In the rows, zero is written as 128.
Each path below is one point turned by a fixed rotation once a step. After each direction that follows a path, write how fast that rotation turns it, in degrees a step (0 if it stays still).
Each turn is a multiple of 5 degrees from 10 to 175, or 0.
Each row of a path follows its step; steps can be skipped.
Path 1:
step 4: [124 112 122 118 129 116 139 117 130 116 133 130 138 124 134 128 118 135
 125 139 121 132 129 127 129 134 134 122 123 126 137 127 133 131 151 124
 131 132 134 140 135 123]
step 8: [117 123 132 127 128 119 141 121 116 130 135 132 124 148 127 115 118 126
 136 126 126 120 113 118 140 130 136 132 135 127 133 120 118 122 125 130
 133 127 130 122 123 117]
step 11: [129 122 118 124 120 129 123 133 118 122 138 135 127 127 133 133 120 126
 138 128 124 115 115 111 120 122 131 122 130 128 123 122 119 130 131 144
 133 126 135 109 120 126]
step 24: [117 124 126 130 134 132 119 133 126 123 136 123 136 129 135 140 128 126
 138 140 126 127 135 130 121 130 131 115 129 136 103 127 133 111 139 132
 127 132 123 123 117 118]
step 26: [120 133 124 139 144 133 120 129 119 135 122 122 141 139 143 136 131 132
 125 135 126 130 117 121 134 135 130 133 121 118 128 122 114 132 125 120
 136 136 118 126 116 132]
step 31: [129 120 125 123 124 142 131 126 125 125 128 123 144 137 134 124 140 129
 106 126 132 122 126 124 124 122 132 127 126 106 128 127 124 122 138 138
 141 133 121 127 139 127]
step 32: [119 122 123 130 135 132 127 133 130 127 123 131 149 118 132 139 127 130
 139 134 130 123 128 122 138 124 124 129 130 123 112 120 108 134 133 124
 132 138 129 114 113 129]
step 33: [117 113 136 122 135 121 126 116 128 118 128 134 132 129 124 113 124 119
 127 138 126 120 137 133 134 139 124 124 126 108 122 132 138 119 135 125
 132 121 127 131 114 122]
[124 123 131 128 128 124 132 129 130 131 122 130 133 128 125 131 129 124
 126 126 128 125 131 129 125 128 129 130 126 125 128 127 129 127 128 128
 127 133 128 127 129 130]	10
[131 126 129 127 128 126 130 125 125 125 132 131 131 124 127 131 130 127
 125 133 131 127 131 128 129 129 126 127 127 133 127 125 123 129 125 125
 123 126 129 128 130 127]	140
[126 127 126 130 133 130 126 126 125 128 127 129 127 127 123 125 130 128
 129 127 124 130 128 133 132 130 127 127 122 125 128 129 123 126 126 127
 130 126 131 124 129 131]	55
[126 131 125 128 128 128 129 130 128 129 126 129 130 128 130 126 131 127
 128 135 129 132 128 124 126 128 122 130 129 121 128 126 131 129 130 125
 125 126 128 122 128 128]	55
[130 132 127 124 130 129 128 129 128 132 129 130 132 129 131 129 129 132
 128 125 131 130 128 130 128 128 127 123 127 125 133 124 127 126 125 131
 127 128 125 131 130 132]	85
[127 129 130 128 125 126 130 128 131 128 128 126 128 131 127 121 127 127
 128 126 131 128 130 128 129 125 133 125 130 124 128 128 123 127 132 123
 124 126 129 129 133 127]	170
[128 127 128 128 127 132 131 130 127 132 128 125 125 125 130 123 132 126
 128 131 128 127 133 128 132 127 130 127 128 131 127 127 132 126 125 133
 130 131 125 125 133 126]	115
Path 2:
step 0: [113 128 121 124 144 131 126 125 135 133 119 140 140 128 120 135 134 128
 123 138 124 116 115 115 123 128 126 113 132 122 137 125 122 122 136 119
 120 126 108 126 131 122]
step 5: [124 129 134 126 150 114 140 136 123 136 113 128 125 122 135 142 136 126
 129 135 117 113 128 126 129 122 132 123 127 133 127 129 118 117 133 132
 121 120 120 145 122 133]
step 10: [134 138 125 134 139 136 137 135 129 136 107 140 123 127 133 137 135 122
 120 138 132 117 127 132 129 136 120 128 132 131 116 121 139 140 135 132
 121 118 119 139 137 121]
step 17: [120 119 130 116 143 123 138 134 136 142 123 136 130 133 146 129 136 140
 137 128 128 121 116 131 136 128 123 120 123 129 131 126 133 110 134 119
 137 122 117 129 135 138]
step 23: [122 122 129 114 141 125 136 127 132 133 120 144 131 126 115 125 110 124
 114 137 138 123 132 137 140 131 121 128 130 127 130 139 126 124 134 115
 129 122 113 141 129 125]
step 24: [117 117 132 126 143 137 116 132 112 135 118 126 123 121 119 116 123 125
 122 139 120 119 130 132 120 126 114 126 135 132 136 133 120 122 133 116
 129 123 121 141 125 138]
step 25: [133 118 135 133 141 136 120 132 120 139 132 126 125 124 138 120 141 130
 132 121 123 122 117 116 111 132 117 127 125 128 126 127 120 125 139 120
 125 131 114 139 142 141]
step 27: [132 132 118 120 139 126 132 126 140 133 109 132 127 113 130 140 122 131
 131 118 120 115 132 126 144 115 130 129 143 134 124 116 138 128 134 121
 129 126 122 138 127 129]
[128 126 129 132 127 127 130 131 128 128 129 130 126 129 125 125 126 124
 124 129 129 129 129 126 126 125 127 129 128 124 127 133 122 130 134 126
 130 132 129 132 127 130]	35
[125 128 131 130 132 126 125 131 125 131 132 130 132 132 127 122 125 127
 128 127 131 128 128 129 130 128 130 131 133 129 132 129 129 129 124 126
 129 127 127 126 127 131]	65
[131 130 128 123 128 129 129 123 129 128 127 127 125 127 129 130 124 124
 125 125 132 129 129 129 131 130 129 131 132 126 130 128 128 135 130 127
 129 125 125 126 128 129]	90
[129 125 127 131 131 127 132 127 125 126 127 132 131 130 130 131 126 126
 127 125 130 130 131 129 123 128 130 129 128 126 121 128 135 127 126 130
 129 126 129 130 132 130]	90
[129 129 127 127 131 134 125 132 122 130 126 128 125 131 124 130 125 131
 128 127 127 131 129 130 127 132 127 130 125 129 130 127 125 131 128 133
 128 128 130 132 129 127]	80
Path 3:
step 0: [128 134 120 126 127 118 135 133 116 123 133 122 118 115 129 127 125 124
 122 135 128 119 126 139 121 119 138 128 138 116 133 138 127 133 140 142
 129 132 120 116 132 118]
step 7: [118 124 134 114 133 135 114 134 121 122 133 135 121 131 115 122 129 141
 127 129 144 132 138 126 132 130 125 122 126 129 126 138 124 133 128 143
 128 129 132 135 125 112]
step 11: [130 128 138 121 135 131 131 121 138 129 120 125 125 121 130 112 123 122
 118 150 126 125 129 130 137 128 127 131 133 132 117 129 128 128 123 136
 128 141 126 108 123 124]
step 19: [130 130 120 126 130 115 129 137 141 119 127 124 122 125 129 132 140 126
 117 144 130 110 129 131 127 139 123 129 133 115 126 127 131 136 135 138
 132 134 123 127 123 116]
step 20: [126 133 130 132 134 128 119 116 120 131 137 131 129 141 128 120 119 126
 125 125 123 132 129 120 134 116 124 117 143 125 138 139 130 129 127 131
 119 142 127 138 112 120]
step 27: [133 128 134 126 116 117 120 127 120 130 138 129 125 125 140 136 136 130
 130 129 116 119 126 128 135 139 132 137 139 126 122 123 134 130 117 152
 125 129 128 122 123 121]
step 28: [126 132 115 137 125 127 114 122 123 135 141 130 129 131 127 131 114 136
 113 138 138 129 129 121 123 122 118 128 125 123 138 116 125 121 133 118
 135 141 132 126 122 121]
step 29: [119 133 136 117 134 135 121 135 131 130 121 123 119 124 132 104 134 131
 129 120 130 129 132 131 122 113 128 135 135 121 128 128 121 142 140 135
 138 126 131 133 131 130]
[132 128 124 128 125 126 124 131 125 128 126 126 129 129 126 133 128 128
 127 133 127 131 127 128 122 126 126 124 127 130 126 127 127 126 133 131
 130 125 127 126 127 132]	115
[129 132 131 125 129 124 128 131 129 128 124 124 126 124 131 127 129 122
 128 128 125 126 129 130 127 129 134 130 125 128 131 126 126 130 127 130
 128 125 130 124 128 127]	135
[130 128 127 127 131 129 129 130 125 127 129 128 130 132 127 130 127 124
 130 130 123 128 127 123 124 131 125 135 128 127 128 130 125 129 127 129
 125 131 126 128 131 122]	95
[129 131 126 129 129 126 126 130 125 132 134 132 123 126 127 129 125 127
 130 124 128 130 127 127 129 126 127 131 127 130 127 123 126 132 127 130
 133 128 131 131 126 127]	55
[130 127 133 127 132 125 127 131 128 128 123 128 126 130 128 128 126 131
 127 132 131 130 129 127 130 136 126 132 125 130 127 130 131 127 129 129
 133 131 129 129 126 128]	175
[125 125 128 129 130 122 127 129 122 127 127 126 129 128 126 124 133 129
 127 130 125 131 128 129 130 124 126 128 125 132 128 125 130 130 124 124
 126 128 128 129 128 126]	170
